Here is a table of points, one per row:
"0.82 0.05 -0.31 1.29 -0.23 -0.59 -0.49 0.81 -0.39 -0.57 -0.38 0.84 1.31 0.06 -0.30 1.02
 -0.53 0.02 0.81 0.19 1.47 1.69 1.25 -1.08"
"0.15 0.85 1.20 -0.85 -0.21 0.22 1.25 -0.04 -1.57 -1.23 0.54 0.32 -1.75 -1.27 -0.19 1.71
 -1.38 0.46 0.73 -0.92 1.01 0.43 -1.50 -0.52"
"-2.04 0.14 -0.15 0.18 -0.91 0.77 0.31 0.10 -1.40 0.36 0.93 -0.69 0.84 0.77 -0.47 1.86
 0.44 -0.61 -0.57 1.66 1.01 -0.61 0.15 -1.07"
"-1.40 -2.22 -0.56 0.57 -1.82 -0.61 1.52 -1.14 -1.47 0.79 -1.57 0.55 1.05 -0.89 -1.21 -0.87
 1.05 -1.02 1.31 -1.27 -0.76 2.14 -0.72 -0.95"
"-0.05 1.19 -0.28 0.58 -0.47 1.84 1.36 -0.53 -0.94 0.67 0.41 1.21 1.13 0.13 -0.06 0.49
 -1.15 -1.35 -1.51 -1.22 -1.15 0.23 -1.13 1.39"
"0.59 -0.54 1.32 -0.78 -0.45 -1.44 1.27 -0.16 1.60 -1.44 -1.34 -1.03 1.16 0.03 -1.11 0.62
 0.70 -0.99 1.27 0.33 1.15 -1.15 -1.43 0.03"
"1.01 0.19 -0.51 -0.22 0.15 1.00 1.38 0.46 -1.06 -0.54 -0.99 -0.82 0.82 0.93 -1.22 1.08
 1.02 0.90 -0.28 1.21 0.65 -0.07 1.58 -0.82"
"-1.28 1.44 1.00 0.49 -1.47 1.84 -0.05 -0.43 0.64 1.58 -0.98 0.52 0.74 0.31 -0.05 -0.60
 0.35 -1.57 0.17 -1.42 1.45 -1.36 0.65 1.59"
"-0.85 1.11 1.20 -0.71 1.47 0.40 -0.29 -0.80 0.84 -1.81 -0.59 1.42 -0.84 0.31 -1.67 -1.58
 1.86 0.42 0.16 0.74 0.00 0.91 0.59 1.01"
"-1.27 -0.98 -0.81 -0.96 -0.24 1.33 -0.84 1.58 -0.18 -2.17 0.52 1.82 0.81 -0.48 0.63 -0.65
 -1.29 -1.26 -1.02 1.77 -1.91 -0.95 -1.47 -0.59"
"-1.20 0.18 -1.39 -0.96 -0.40 -2.40 -0.65 1.54 -1.00 -0.01 -1.10 -1.53 -0.03 0.58 -1.14 -0.61
 -1.72 -1.22 -1.24 1.43 2.00 -0.43 -0.78 1.35"
"-1.36 -1.33 -0.20 -2.09 0.57 1.04 -0.70 1.61 -1.33 -0.78 -0.22 -0.89 1.45 0.39 1.25 0.94
 2.42 -0.28 -1.70 -1.64 -0.32 -0.50 1.23 1.56"
"1.67 -0.30 -1.33 0.49 -0.57 -1.08 -0.96 -1.73 -1.01 -1.11 1.09 -0.90 -0.79 -0.82 -1.63 0.56
 0.50 -0.45 -0.89 -0.25 -1.05 -1.27 0.02 -1.09"
"1.75 1.30 1.27 -1.64 0.88 -0.16 -0.92 -1.15 1.01 1.73 -0.03 0.69 -0.58 -1.55 0.12 0.30
 0.90 0.76 0.46 1.29 -0.06 -0.18 -0.26 1.11"
"1.28 -0.14 -0.18 1.45 0.33 0.38 1.67 -0.61 0.74 -0.47 -0.75 -1.50 0.69 1.33 1.91 0.80
 -0.45 -0.49 -0.06 0.78 0.27 0.21 -1.05 0.14"
"-0.46 0.47 1.29 0.50 -1.05 -1.39 -0.75 -1.23 -0.17 -0.14 1.98 -1.06 -0.60 -1.11 1.85 1.37
 0.91 0.15 -1.61 0.42 -0.72 0.00 0.79 -0.58"
"1.01 0.21 -0.10 0.38 -0.57 -0.44 -0.66 1.48 0.34 1.84 0.10 0.60 0.85 -0.19 1.09 0.91
 0.26 0.49 1.10 -1.28 -0.57 -0.45 1.42 -1.20"
"-1.19 0.86 -1.01 0.86 0.00 -1.81 1.14 0.13 -1.00 0.61 1.78 0.95 -0.12 0.39 -0.07 -1.36
 -0.10 1.47 0.05 -1.18 1.61 -1.22 0.03 -0.94"
"-0.23 0.93 1.54 0.43 1.36 -0.18 -0.25 -0.07 -2.05 1.18 -0.16 0.89 0.29 -1.11 -0.33 0.49
 -1.05 0.08 0.13 0.57 -1.02 0.61 0.33 1.17"
"1.17 -0.88 -0.65 -0.07 0.40 0.00 0.22 -0.90 0.68 0.61 -1.53 1.55 -0.64 -0.54 1.54 -1.02
 -0.74 -0.36 -0.65 1.77 -0.99 0.42 0.96 -0.68"
"1.09 -1.30 -0.41 -0.57 0.57 -2.19 1.86 -0.48 0.91 0.89 -0.71 1.30 -0.85 0.00 1.35 -1.37
 -0.81 -0.93 -1.17 0.03 -0.68 0.79 1.40 -0.72"
"1.01 0.12 -0.20 -0.72 -0.33 0.41 -0.85 0.35 0.61 1.09 1.02 0.52 1.04 -0.14 -0.57 1.68
 0.98 -1.79 1.38 0.92 0.97 1.62 -0.66 -0.75"
"0.07 0.08 -1.09 0.04 0.29 0.90 -2.01 0.51 -0.62 1.20 1.06 0.65 0.90 1.79 -0.47 -0.64
 1.33 -0.54 -0.13 0.65 -0.27 0.61 -1.50 -1.00"
"1.33 -0.22 0.13 -0.12 2.19 0.74 1.37 0.34 -0.29 -0.58 1.26 -1.88 1.02 1.50 -0.79 -0.54
 0.80 0.49 -0.08 0.86 -0.58 -0.22 -0.20 -0.55"
"-0.28 1.13 -1.35 -0.86 -1.65 -0.91 -0.06 -1.48 -1.29 -0.92 0.07 1.49 0.05 1.66 1.34 -1.33
 0.41 0.84 0.54 -0.75 1.36 -0.41 -0.15 -0.55"
"1.31 0.27 -1.42 -0.61 -0.11 0.92 0.01 0.57 -0.92 0.63 1.18 -1.71 1.23 -0.03 -0.49 -1.40
 1.08 -0.57 0.44 0.57 -0.19 1.49 0.06 -0.05"
"1.44 0.61 1.23 -0.13 -0.58 0.07 0.67 0.27 0.44 -0.03 1.58 0.90 0.39 -1.18 0.14 -0.24
 0.38 1.15 -0.90 -1.93 0.17 1.36 -1.68 -0.05"
"-1.57 -0.50 -1.26 1.41 -0.71 -0.54 0.89 -0.72 1.31 1.49 0.45 -0.41 0.19 -1.28 -1.04 -0.76
 0.76 1.87 1.42 1.41 -1.22 0.55 -0.95 -0.53"
"-0.04 1.76 0.60 1.03 -1.34 -0.99 -0.67 0.34 0.09 -1.35 0.79 -1.33 0.26 -0.06 1.33 -0.84
 -0.54 -0.52 0.56 0.36 -0.92 1.55 1.56 1.36"
"-0.83 -0.16 1.59 -0.64 -0.13 0.64 1.22 1.05 0.90 1.40 -1.50 -1.00 0.37 0.90 0.35 0.90
 -0.17 0.07 -0.60 -0.23 0.76 0.01 1.06 -2.08"
"0.05 1.62 0.59 1.49 -1.32 0.10 -1.11 -0.59 0.73 -1.15 -0.97 -1.35 -1.54 0.37 1.36 0.00
 -0.10 1.23 -1.29 0.10 -0.70 1.75 -0.85 0.35"
"1.39 0.06 -1.80 -0.92 0.32 0.26 1.06 -0.87 0.25 0.96 -1.53 0.64 -0.70 -1.33 -0.36 0.99
 -0.53 1.52 -1.15 1.50 0.24 0.37 -0.20 1.41"
"-0.25 1.07 -0.41 -1.20 -1.31 -0.48 -0.04 -1.12 -0.02 -0.72 -1.10 -0.38 -0.22 0.68 1.21 -0.22
 0.46 0.59 1.13 -0.69 1.29 -0.81 -0.88 0.96"
"-1.21 -0.74 -1.54 -0.72 0.85 1.82 0.32 -1.87 0.25 -1.02 1.53 0.68 -1.48 0.87 0.19 1.51
 -1.53 -0.86 1.96 -1.10 -0.89 -1.18 1.54 -0.02"
"1.45 -1.15 -0.08 -0.51 -1.14 0.86 -0.63 0.99 -1.31 1.63 -0.46 0.15 -2.00 1.44 -1.16 -1.17
 -0.79 -0.47 -0.20 0.60 1.15 -1.14 0.18 1.89"
"-1.62 1.01 1.19 -0.62 1.45 -0.45 -0.61 -1.28 0.54 0.23 0.18 1.36 -0.76 0.80 -1.84 0.88
 0.14 0.93 -2.04 0.75 0.35 1.21 0.17 0.26"
"0.15 -1.20 -1.74 -0.58 0.67 -0.02 -1.60 -1.13 1.14 -1.50 0.46 0.82 0.51 -1.29 0.27 -0.05
 -0.93 0.92 0.01 -0.11 2.04 1.39 0.96 1.67"
"-0.24 -0.39 0.26 1.88 1.76 0.18 -0.55 -0.59 -0.56 1.40 -0.88 -0.40 0.97 0.03 0.83 1.45
 -1.55 0.08 1.17 -0.40 0.41 -0.24 -0.61 0.12"
"0.03 -1.78 2.01 -0.42 1.46 1.01 -1.31 -0.55 -0.48 -1.08 0.95 0.95 -0.70 0.55 1.04 -0.69
 -1.08 0.91 1.48 0.17 1.02 0.01 0.88 -0.45"
"0.68 -1.00 1.91 1.36 -1.06 1.10 -0.59 0.68 -1.21 -0.58 0.58 -0.85 1.01 -2.06 -0.77 -2.13
 -0.74 0.08 -0.77 1.16 0.28 -0.48 1.36 -0.76"
"0.08 1.17 0.50 0.47 1.56 -0.19 1.67 0.32 -0.78 0.69 0.47 0.48 -0.07 -1.09 0.10 -1.25
 -0.91 -1.99 -1.28 -1.28 -0.59 -0.45 -1.02 1.59"
"-0.77 1.52 -0.32 0.66 2.02 -0.81 -0.68 -1.33 -1.13 0.80 -1.70 -0.04 1.07 -1.36 0.13 -0.93
 1.38 -1.74 1.33 -0.58 -0.75 -0.56 -0.84 -1.38"
"1.50 -1.42 0.50 -1.45 -1.12 0.34 -1.25 0.41 -0.31 1.68 1.62 0.05 0.13 1.53 -0.63 -0.84
 -1.48 -0.58 -0.80 0.59 -0.49 -0.91 -1.61 -0.20"
"-1.33 1.26 -1.27 -0.35 0.59 1.51 1.04 1.73 0.39 -0.54 0.47 0.63 -0.42 -0.50 0.91 -1.19
 0.32 1.00 0.93 1.59 0.59 -0.35 -1.06 -0.97"
"0.28 -0.46 -0.30 1.50 -0.26 0.87 0.11 1.68 1.83 -0.19 0.49 1.12 -1.67 -1.48 -0.88 1.36
 1.23 -1.26 -1.32 0.56 1.48 -0.29 0.38 -0.66"
"1.54 -0.27 -0.43 1.64 -0.05 0.82 0.97 0.01 0.80 0.14 -1.11 0.43 1.02 0.92 0.88 0.70
 0.39 2.16 -0.55 -0.91 -0.24 -1.84 -0.23 0.21"
"-1.25 -1.76 1.53 1.42 -0.22 -0.76 -0.83 -1.05 1.02 -0.59 -0.57 -0.40 0.49 1.20 -0.16 -0.46
 1.15 0.59 -1.30 0.06 -0.69 -1.14 -0.23 0.98"
"-1.26 0.34 0.80 0.14 0.12 -1.17 1.28 0.76 1.08 0.40 0.63 -0.33 -0.95 1.81 -1.12 0.07
 1.16 0.66 1.56 1.04 -1.75 1.38 -0.99 1.57"
There is one direction along which these points spread out most. Take the direction at right angles to it along which they spread out most. Go by this last direction. How many in every 100 of the points above lie lower along it than each point below? Answers are rounded to whole numbers. More than half of the points above lie lower than the first one.
"-0.94 -0.76 0.84 0.02 -1.20 -0.90 -0.51 0.33 1.96 -0.84 -0.44 0.11 1.83 0.14 -1.10 0.99
 -1.88 1.16 1.10 -0.97 -0.38 -1.13 -1.08 0.94" -> 60
"1.06 1.92 0.74 -0.71 0.03 0.69 0.87 0.54 1.70 -0.59 0.01 -1.21 0.86 0.90 -1.78 0.53
 -0.89 -0.36 -0.27 -0.86 0.45 -0.18 1.63 -1.62" -> 63
"1.13 -0.14 -0.36 1.22 1.40 -0.29 -0.33 1.38 -0.18 -0.33 0.24 0.05 1.03 0.26 0.77 0.57
 0.17 -0.10 1.19 -1.33 0.11 1.43 0.98 0.77" -> 67
"0.72 -0.82 1.38 1.52 -0.99 1.21 -0.78 0.97 0.19 0.14 0.50 -0.58 -2.30 0.29 -0.59 -0.63
 0.91 -1.06 0.82 0.52 1.24 0.22 0.61 -0.71" -> 40
"-1.74 -0.80 -0.88 -1.61 0.75 1.63 -1.19 -0.99 1.36 1.44 -0.73 -2.79 -0.86 -1.26 1.24 -0.95
 -1.04 0.14 -0.82 -0.65 0.36 1.24 0.45 -0.46" -> 31
"-0.18 -0.56 -0.29 0.56 -0.87 -1.23 -0.35 0.51 -1.18 -0.40 1.06 -0.95 -1.36 -1.63 -0.12 1.35
 0.99 -0.72 0.91 0.44 -1.44 -1.66 1.59 0.78" -> 48
"-0.39 0.94 1.29 -1.50 -1.00 -0.67 -1.47 0.47 -1.53 -0.65 -1.78 -0.20 -0.41 0.71 0.95 0.07
 -0.86 1.21 1.31 -0.50 -0.61 -0.86 -0.85 0.01" -> 42
"-0.92 1.25 -0.89 -0.83 1.19 -0.43 0.82 0.06 0.76 0.16 1.47 0.47 0.22 -0.31 0.30 -1.40
 0.07 0.80 0.65 0.16 0.93 -1.96 -0.48 -1.14" -> 56
"-0.03 -2.16 0.33 -1.17 1.10 -0.33 1.57 0.63 -0.29 -0.81 1.05 0.46 -1.30 -1.15 1.36 1.07
 0.78 0.68 0.76 -1.19 1.23 0.23 -0.67 0.34" -> 31
"-0.36 -0.94 -1.03 -0.15 0.75 0.13 0.15 -0.73 1.09 0.98 -0.86 -0.55 -0.97 -0.48 -0.83 -1.02
 -1.27 0.18 -0.73 -0.70 -1.03 0.80 1.36 -0.25" -> 35
"0.53 -0.71 -0.90 0.69 -0.44 -0.30 -1.00 -0.92 -0.74 -1.42 -0.62 -0.98 -1.45 -0.89 -1.61 -0.88
 1.00 -0.52 -1.09 -1.98 -0.85 -0.76 -1.52 -1.45" -> 63
"0.07 0.86 0.91 -1.55 -0.98 0.09 1.31 0.46 -0.32 -0.23 0.01 1.02 0.22 0.12 -0.45 0.08
 -1.03 1.05 0.01 -0.04 -2.07 1.11 0.80 0.63" -> 33
"0.17 -0.70 -0.29 0.67 -0.72 -1.06 -0.57 -1.23 1.28 -0.82 -0.55 -0.06 0.15 1.39 1.33 0.98
 1.23 -1.70 -0.79 0.48 -0.89 -1.07 0.94 1.04" -> 48
"-0.03 0.42 -1.40 1.27 1.69 -1.30 -1.74 2.64 0.29 -0.14 -1.33 0.14 -0.76 0.42 0.45 0.28
 -1.01 0.20 -0.06 -1.33 -1.27 0.05 -0.30 -0.39" -> 48
